Read these off the table that follows.
1) Give the entry just left of 4919.
2) Give the entry just left of the smallest entry.
3) Give the entry just right of 6853.
4) Give the entry just left of the largest entry.
5) Give the entry just right of 3046.
6) Give the entry just right of 3396.
7) Give the entry just right of the largest entry.
[[6853 4360 3356 3502 5350 6216 4639 4919 6492 2914 5356 7490 6233 9474
  6117 8054]
 [8207 4821 5491 3075 3396 7014 5470 6204 7125 1357 3046 5130 7942 7113
  5944 6301]]
1) 4639
2) 7125
3) 4360
4) 6233
5) 5130
6) 7014
7) 6117

[[ 95  11 186 103 125  40 120  81 123 116 131 135  84 101 133  68]
 [141 251  93 109  98 176 160 109 146 133 104  80 152  90 131 122]
 [ 96 104  44 187 133 112  44 126 166 172 105 107  71 158  86  66]
 [166  96 137 100 138  35 149 152 143 118 190 211 148 111 109 148]
 [ 79  14 186 114  90  73 107 103 133 112 129 120  52 122 129  51]
 [163 106 144  93 112  76 156 183 128  95 191 210 145 126 109 172]
 [ 99 154  80 165  73 152  77  71  38 103  95  22 129 115  91 105]
 [ 83  71 109 161  81 118  71 150 184 148 130 122  36 162 102  45]
 [102 165  86 160  63 158  87  77  41 101 100  23 130 112  93 104]
 [124 107 156  51 151 173 159 148  72  66  89 144 147 116 150 208]
 [126 103 159  51 140 170 160 158  70  64 100 151 146 121 145 208]
 [ 96  11 185 102 121  39 118  80 122 114 130 136  82 103 134  67]
 [127 233  99 136  45 178 137 104 103 110 120  49 140 100 110 106]
 [165 105 140  96 122  57 153 172 138 105 194 213 147 120 108 162]
 [136 249  95 121  74 177 153 110 134 124 113  69 148  94 122 116]]
Find the last entry, reading row by row.
116
The second-last entry, reading row by row is 122
Find the 3rd largest entry.
233
Find the entry directly above 52.
148
The top-right entry: 68
The top-left entry: 95
Find the largest entry in the last row.
249
Find the entry directly below 213.
69
Find the fourth entry from the end, reading row by row.
148
The entry in the bottom-left corner -> 136
Find the smallest entry in the last column.
45
The last entry of the largest entry's row -> 122
The 2nd entry on the main diagonal: 251
Find the entry directly above 38.
128
Find the entry directly above the largest entry.
11
Find the entry directly below 111.
122
The fifth entry in reading order: 125
Find the entry just left of the largest entry.
141
Find the entry directly below 125.
98
Find the third entry from the end, reading row by row.
94
The third entry on the diagonal from the top-right corner is 158
The smallest entry in the first column is 79
The largest entry in the first column is 166
Find the third entry on the main diagonal.
44
Find the 4th entry in reading order.
103
The entry directly below 176 -> 112
Find the entry directly below 23.
144

Read these off the array that follows.
1) Give the entry just right of the smallest entry.
2) Give the entry just right of 4119.
3) Give the entry just left of 6339.
4) Give the entry just left of the largest entry.
[[4334, 7848, 7207, 6588, 5780, 7700, 2218, 5864, 6558], [4317, 7853, 7297, 6588, 5806, 7666, 2264, 5908, 6529], [7409, 5456, 5108, 6117, 6821, 3019, 6241, 6378, 4070], [3847, 4347, 4848, 4348, 3787, 8100, 6208, 3200, 8098], [7227, 7126, 6275, 7196, 7311, 3726, 4535, 7388, 3469], [4664, 3449, 5030, 3690, 4851, 6444, 7546, 4888, 6029], [2881, 4216, 8017, 2593, 8414, 7073, 6684, 7684, 4182], [6309, 3132, 4119, 4466, 5376, 3833, 8883, 5192, 5112], [5451, 4681, 6685, 4350, 8076, 4393, 6835, 7707, 2810], [4815, 8612, 7425, 7144, 5735, 7465, 1443, 5972, 6497], [3087, 3840, 7251, 2799, 7324, 7567, 6916, 6667, 4994], [6532, 6109, 6857, 5892, 8250, 3461, 5436, 7925, 2663], [5484, 8678, 6813, 7621, 5075, 7227, 1676, 5448, 6714], [5238, 7798, 7498, 6796, 6469, 6239, 3103, 6705, 5347], [7232, 5731, 5847, 6032, 7838, 2951, 5955, 7378, 2932], [3783, 3372, 6447, 2787, 6339, 7142, 7454, 6091, 5182]]
1) 5972
2) 4466
3) 2787
4) 3833

M =
array([[ 220.1,   -9.8,   77.1,   18.6,   17.6,   23.8,  119.7, -186.7,
         -30.8,  112.2],
       [  29.2,  236.2,  -79.9,  151.0,  116.0,   55.8,   39.6,   81.1,
        -250.2,   45.6],
       [  98.0, -104.4,  138.4,    3.8, -116.9,   80.7,  -45.6, -191.9,
          -4.2,  -33.7],
       [  54.7,  100.1,   69.5,  140.8,  -29.3,  145.6,  -58.4,  -55.0,
        -194.4,  -36.7],
       [  -7.2,  157.7, -135.7,   47.2,  123.5,  -50.8,   69.9,   93.9,
        -138.9,   62.4],
       [  26.3,   21.9,  134.6,  125.7, -117.9,  185.5, -139.9, -100.7,
        -160.1, -106.0],
       [  91.0,   93.1,  -92.9,    4.9,  121.3,  -75.0,  140.8,   -3.0,
         -68.2,  122.4],
       [-169.6,  106.1, -172.0,    5.8,   59.5,  -70.9,  -48.9,  173.7,
        -108.7,  -49.3],
       [ -30.7, -172.4,  -71.3, -189.6,  -24.5, -178.9,   45.9,  -58.0,
         169.0,   21.1],
       [ 110.9,    6.5,  -45.5,  -39.2,   70.5,  -80.1,  131.0,  -69.9,
           0.0,  111.2],
       [-139.1,  104.1,  -44.2,   94.5,  -32.2,   76.1, -146.0,   99.3,
        -181.4, -121.6]])
Read off the entry just left of -44.2.
Answer: 104.1
Read off the second entry in reading order.
Answer: -9.8
Read off the entry just left of 104.1.
Answer: -139.1
Read off the entry just right of the smallest entry.
Answer: 45.6
The entry just left of -172.0: 106.1
The entry just left of -139.9 -> 185.5
Read off the 1st entry in reading order.
Answer: 220.1
Read off the third smallest entry.
Answer: -191.9
Read off the entry just right of -146.0.
Answer: 99.3
Read off the entry just left of 121.3.
Answer: 4.9
The 3rd entry in reading order: 77.1
Read off the entry just left of the smallest entry.
Answer: 81.1
The minimum -> -250.2
Read off the entry just right of 119.7.
Answer: -186.7
Read off the second smallest entry.
Answer: -194.4
Read off the entry just right of the largest entry.
Answer: -79.9
The entry just left of the largest entry: 29.2

arr = [2036 1677 4393 1829 5965 8614 8114 5404 8531 3965 3026 2584 6591 7546]
The entry just left of 6591 -> 2584
The entry just left of 3965 -> 8531
